One vector is turned by the same rotation once a tick. Each row is the vector after some number of ticks, and that number follows the row.
The counts run from 0 to 1018.
[ 23.8 -13.1  -7.2 -11.2 -17.7   5.9  -1.1 -15.9  -5.5  12.4  -1.4  11.9
   2.5  -1.6   4.0   7.8  18.6 -28.2  20.0 -26.2 -29.3 -12.8   3.9   2.8
  -0.6 -12.7  -8.6 -12.7   8.4  20.5  -6.3 -15.7  -7.9]
361
[-16.3  -6.6   4.1  16.9  -0.6 -14.8 -21.3  14.5 -19.4 -16.6  -0.3  -9.5
   9.4  -7.6 -10.2   5.6   1.8   9.3   4.8  -5.6  -3.7  -1.8  12.0   5.3
  26.7  17.7   0.0 -13.2  18.6  31.4  19.4 -29.5 -21.9]
228
[-10.0   3.3  -0.1  20.5  -9.0 -11.0 -15.2   4.0 -27.7  -3.4  -1.4 -27.1
   9.8 -10.7  -7.2  -1.9  -2.1  -7.7   2.7  -5.3 -14.4 -11.5   3.4  14.3
  35.0  -7.9 -26.3  10.1   3.0  23.7  -5.0 -20.6  -4.6]
356
[ -5.1 -10.3  -1.8  -1.9 -14.5  -2.8   8.2  20.6  -1.4  21.2 -10.8  -6.8
   8.0   8.8   9.8  28.7  20.1  14.0  -3.3   6.6   0.2 -21.6 -12.3   0.5
  17.3   0.9 -32.0  -0.3  -8.8  14.3   1.4  -7.1  12.8]
225
[ 17.2  -7.4 -13.7  15.6  -4.7  -9.0  29.5  -3.4  19.6   0.2  -7.8  -7.2
  26.6   3.0 -16.3 -13.3  10.8 -10.3   0.7 -15.0  -5.3 -10.4  18.8  -6.4
 -13.7   9.7  -8.6   2.7  -7.1  31.3   7.0   2.6  22.2]
34
[ -4.9   9.5  -1.4  30.5 -13.9 -14.1 -11.3 -15.9   3.7  -2.3  15.4   9.3
  12.5   6.0  -5.5  -6.5  -1.3  -4.7  10.4  -2.6  20.4   5.6  11.8  32.1
   1.1 -15.4 -10.1 -22.0 -10.2  22.4  19.2   4.1  13.3]
64
[ 17.5 -14.4   1.1   1.7 -24.0   8.9  -6.1   9.9   0.9  -8.7 -16.0  14.2
  14.9  17.7 -17.3   3.9  28.8 -24.2   4.6  -3.5  -4.8 -16.3  -1.3  -7.5
 -14.3  18.8   9.1 -11.5  25.8  13.1  -3.8   9.6 -14.1]
303
[  6.2  -7.2 -16.1  25.9  -9.3   3.0 -11.6  -1.1  10.5   8.9  12.7 -32.6
  18.0  -3.0  -1.5   0.2   4.5   5.0 -11.4  14.5  -6.1  -5.0   7.8  -1.6
   9.6  -5.3  -7.1   4.7  21.6  34.6 -24.2  12.1   7.3]
880
[  4.4   0.5  27.8   1.6  -7.7  -1.6   2.1  -3.5 -11.8  17.1  17.4  -3.3
  18.9  15.8  19.1  20.2  18.3 -11.3  22.7   4.8  -1.2  -2.2   2.8   4.1
  -8.7 -10.5 -17.9 -35.2 -17.0   9.5   9.1  -7.4   3.8]
574
[ -3.1   0.2 -26.5  29.7  -7.2 -11.6   6.7 -15.4   5.6  -5.0   2.8  -8.5
   5.1  -4.3 -25.4 -10.7 -14.7  15.2 -12.6  14.0   6.2  15.3  10.2   3.2
   9.2   1.5  19.2 -15.4  11.7  25.6  24.6   0.7   0.7]
950
[-10.6 -18.4   4.5 -11.2 -17.0  -1.1   4.6   1.8  -1.1  21.5   1.3  -2.6
   4.3  26.3   9.1  17.1  23.8 -28.5   9.9  14.7 -19.5   4.8 -11.4   2.3
   6.0   0.1 -10.4  -6.0  -4.1   6.5 -13.6  -0.1 -14.7]
307
[  5.7  14.3  -8.3  11.8  -6.0  -2.8   6.0  16.3 -19.1  10.8  -0.4 -10.5
   4.0  25.7  25.9  12.9  25.3   2.0 -13.1  26.5  -3.2  21.5   8.1  -8.1
  10.1  11.2 -11.2 -26.7  -5.2  10.2 -12.1 -14.6  -4.6]
961
[ 17.4   9.8   1.5  18.6 -16.9  14.2  15.8  14.5 -10.4 -10.9  -7.5 -12.8
  25.6  10.0 -24.4  11.5   8.4   6.0  11.9   6.7  15.8  -2.8  -6.1 -13.2
 -17.2  18.4   5.4   1.1  18.9   7.7   6.5  17.6  17.3]
117
[ -3.1  11.0  12.9  34.0  -5.0  -5.5   2.5 -18.9 -17.4   1.0  33.2  20.1
  11.7  -9.2   3.6  -0.5  13.3 -23.8  20.0  11.7  15.2  -8.2   9.9   6.1
  -5.1  -7.8   5.9 -17.9 -11.8   2.2  12.0  10.9  13.0]
701
[ -0.5   3.0 -11.6   9.1 -15.3  15.1 -24.5  18.0   5.6  -8.4 -16.7 -27.8
   0.1  12.7  -9.3  22.4   4.7  17.0  -2.1   4.9 -14.1  -3.9 -14.0  -5.8
   6.7   5.2  -0.9 -13.6  40.1  25.6   0.7  -3.1  -3.9]
299
[  5.9   0.6 -23.8   9.9 -16.9  -1.4  11.2 -10.5 -27.7  -3.3   1.9  10.3
  -6.9  -7.9  21.0  21.3  24.0 -21.4  34.9  11.9  -2.8   1.3   9.0 -23.4
   6.3   8.1  -1.9   9.4   2.7   8.6   9.6 -13.2 -12.0]
211
[  0.3  -0.4  -0.3   3.0  -9.6  -0.5  24.2 -19.9   3.7  22.5   2.1  12.3
   5.4   4.9  24.6  11.9  20.8   3.6  -0.9   4.8  -7.3 -12.5  -3.3  -5.1
  -8.1  -9.9 -27.0 -19.9 -17.1  29.5  12.4   8.0   8.8]
38
[ -6.5   1.6   5.0  29.6 -12.5  10.1 -15.0 -17.0 -23.6   7.6   8.6 -18.7
  13.2  10.0 -26.2   4.1   0.1   8.9  -9.2  21.2  20.6   8.7   4.4  13.0
  -4.9   2.5   7.3 -24.0  11.5  -6.0  17.4   5.2   4.9]
18
[ -8.5  -3.9  21.8  -8.1   9.0 -10.3   0.4  14.7   8.3  10.6  -4.0  21.6
  10.9   3.7   4.6  33.1   5.3  25.3  -1.0   8.0   4.8 -18.5 -13.0   8.3
   9.5   2.8 -14.6 -13.4  -9.3  33.5  12.0   0.9  19.1]
96
[  0.7  17.0  18.5  20.0  -5.5   2.8  -8.5  17.1  14.6 -19.3   7.8 -26.9
   7.3  29.0  -6.5   9.5  -0.6   4.5  16.1   4.4  -3.4  12.3   0.6   9.4
  -5.2  -0.3  10.3 -35.8  16.4   6.2  -3.3  -1.3  10.0]
345
[  2.6  -0.9 -20.5  -6.4 -11.0   5.9  25.8  17.7   5.0  11.6 -17.2  20.9
   0.4  25.6 -10.5  35.0   8.5   3.5   2.2  18.3   2.0  10.0 -12.3  -2.0
   2.0   5.6   8.1 -16.2   6.8  -0.9 -12.9  -4.7  17.0]
408
[-10.9   7.9  -3.6  12.8 -23.9   5.3 -14.1   7.6  19.0  -8.2   6.3  -5.8
   6.0  -2.0  -3.8   2.3  22.1   2.6  28.3  10.8   0.6 -10.8  -1.4   3.7
   2.3 -15.0  11.8 -28.0  26.5   9.0  -9.4  18.5 -10.0]
981
[ 17.1   3.7   6.8  41.2  10.0   3.6  -0.1  -6.5 -11.8   0.8  21.7  -9.6
   8.4  -0.9   5.2  -3.5  13.8 -21.9   3.4 -11.2  -4.5  -4.6   6.7  14.4
   6.1   9.1   1.2   4.8  -3.9  11.0   3.1  -6.9  36.0]
347
[ 23.6   8.5  -7.6   2.3  -7.2   4.8   1.1  24.0   9.3  -2.2 -13.3  -8.2
  13.7   6.9 -10.2   4.9  20.3 -15.0  -0.6 -11.9 -21.8 -16.0   0.0   7.1
   7.2   9.0  -1.5 -22.4  18.9  17.7 -29.1 -11.8   8.7]
557
[-21.8   6.5   2.2  22.5  -1.0  -0.4  -9.1  -5.3 -18.9   2.7  -4.3 -16.9
  -1.8 -13.0 -15.6  19.1 -12.2  19.3  -5.3  -1.9   4.8  -1.9  -7.2  21.2
  38.0  -8.3 -14.6  -1.8   2.0   9.5  14.2 -10.3  13.7]
355
[-15.6  11.4   9.9  -3.3  -3.5  -0.8  11.4  13.0  -2.5  12.3  -6.3  -8.5
  -5.7  17.1  29.0  24.7  27.4 -17.3   9.5  10.3 -17.4  -2.1 -18.9  -1.6
  18.1   4.3 -21.8 -15.0  -6.8  19.8  -9.8  -5.0  -8.6]
761
[-10.3  -4.9   9.1  18.9  -8.9  -9.6   8.5 -20.6  -6.1  21.1   9.9   0.6
  14.1   0.1  -8.3   3.0  -0.9 -15.1   9.5  -6.5   4.5  -5.6   6.4  35.4
  20.5 -27.8 -24.1 -20.0 -23.4   4.6  -5.7  -7.4  11.9]
842
[ -4.5  -1.8   2.0  18.9 -33.3   5.0  -3.7  -2.0  -7.1  -8.5   3.0 -25.0
  12.4   5.4   3.8  -6.3  19.3 -10.8  13.5   8.5  -2.2  -7.0   4.0 -20.5
  -8.2   4.4  -3.2   8.9  16.3  21.1  -1.4  18.4 -28.9]
598
[ -1.4  -9.1 -17.5  10.1 -16.6  -8.5 -12.5  13.2 -24.2  18.8  16.6  23.7
   6.1  -0.4  17.7  15.5  30.0  -6.3  17.8  17.1   6.0 -11.4   7.4   8.3
  22.5  -6.2 -16.6   4.0  -0.7   1.9 -15.5 -10.3   8.8]
352
[ -8.1  14.1   3.2  28.0  15.1  -1.2  19.3   1.2  -2.8  -4.3  -4.4 -13.9
   0.7  -3.6  15.9   7.8  14.1  24.9 -10.0  13.9  -1.3   4.0 -11.7  -6.2
   9.6  25.9 -12.4 -11.3   1.8  31.3  25.3  -7.5   1.9]
42
[ -6.8  18.3  -4.3   1.8   2.4  13.5   5.9  -0.5   2.7  -4.9   1.3  14.8
  -6.6  -7.7   7.3  34.9  10.7  16.1  28.1  19.5  -2.8  -9.7  -8.8 -20.5
   3.8   0.0  13.3 -29.5  25.0  14.3  12.6  -2.6   5.1]
141
[-24.2   4.0 -14.8  21.5  -1.7 -11.6  12.3  -6.0  15.3   6.1   4.4  -0.5
   2.6  -6.3  -5.2   7.7  -6.2  38.1   0.6  23.3  10.1   9.8   0.3   2.4
  10.6 -16.9  -3.3 -22.4   6.1  31.4   6.6   2.4  11.8]
750
[  1.5 -15.4  14.7  23.5  16.1   5.0 -13.8  -3.1  -8.9   0.5  17.3  28.9
   3.1   8.0 -18.1  29.9  -4.3 -21.5  11.0 -10.1  -4.3   0.4 -13.1  11.1
  12.9  10.2  21.0  10.0   4.3  14.9   6.0  -2.5  24.4]
23
[  6.2  -3.2  10.3   7.3   4.8   1.6  13.7 -12.8  -0.1   5.5   1.0  14.3
  11.5 -10.3   6.3  17.2   7.4   6.0  17.5 -24.4   5.7 -18.9  -4.4   1.8
  -7.1   2.5  -8.9  -0.8 -10.6  22.0  35.2  -7.1  33.6]
292
[  2.6   0.8  18.6  28.2  10.1  -7.2   8.5 -10.4   6.7   1.0  10.3  -2.5
  15.1  18.6 -17.2   5.2 -16.1  -7.6   0.8   1.4  -0.5  13.8   7.8  -1.3
 -11.9   7.5  21.9  -8.3 -14.8  18.1  24.3   1.4  29.8]
800
[-16.2 -16.4  -9.5  24.2 -13.3  -5.7   1.5  -4.9  -6.5   4.5   3.4  -2.1
 -10.3  30.9  -0.2  26.4  -7.1 -14.4   2.3  10.3   3.2  31.5 -17.3  10.3
  17.0  -0.1   7.4  23.9  -6.7  14.3   5.9  12.4  -2.4]
181
[ -0.4  -2.4   9.2  11.3  -0.9  -1.9 -15.2  -6.5   2.7 -21.7   8.3 -19.2
   8.8  -2.1 -24.0  12.0 -26.4   2.6  13.7 -12.6 -16.2  11.5  11.0   7.2
  11.3 -10.2  10.0  -4.5  18.7  39.6  -7.1  -9.4  -6.4]
32
[  5.6   3.1  17.4  24.2  -7.6  -1.9  14.3   1.1 -12.0   7.4   0.4 -46.8
  21.5  -0.1  -6.2   0.1   1.1  11.0  11.7   8.7   3.0  -8.9   7.3 -13.7
   3.6   2.7 -19.1  -3.1 -15.0  13.6  14.3 -17.8  12.7]
88
[  3.4   3.8 -11.2   3.4   2.0  11.5   1.8  -8.7   8.2  -7.2   1.6  11.8
 -22.9  13.1   3.9  35.3  -2.9 -18.8  15.6  -9.1 -27.9  21.6 -19.1   4.4
   7.5  -1.2  19.5  -6.8  19.0  20.7  -1.9  -4.9   2.4]
336
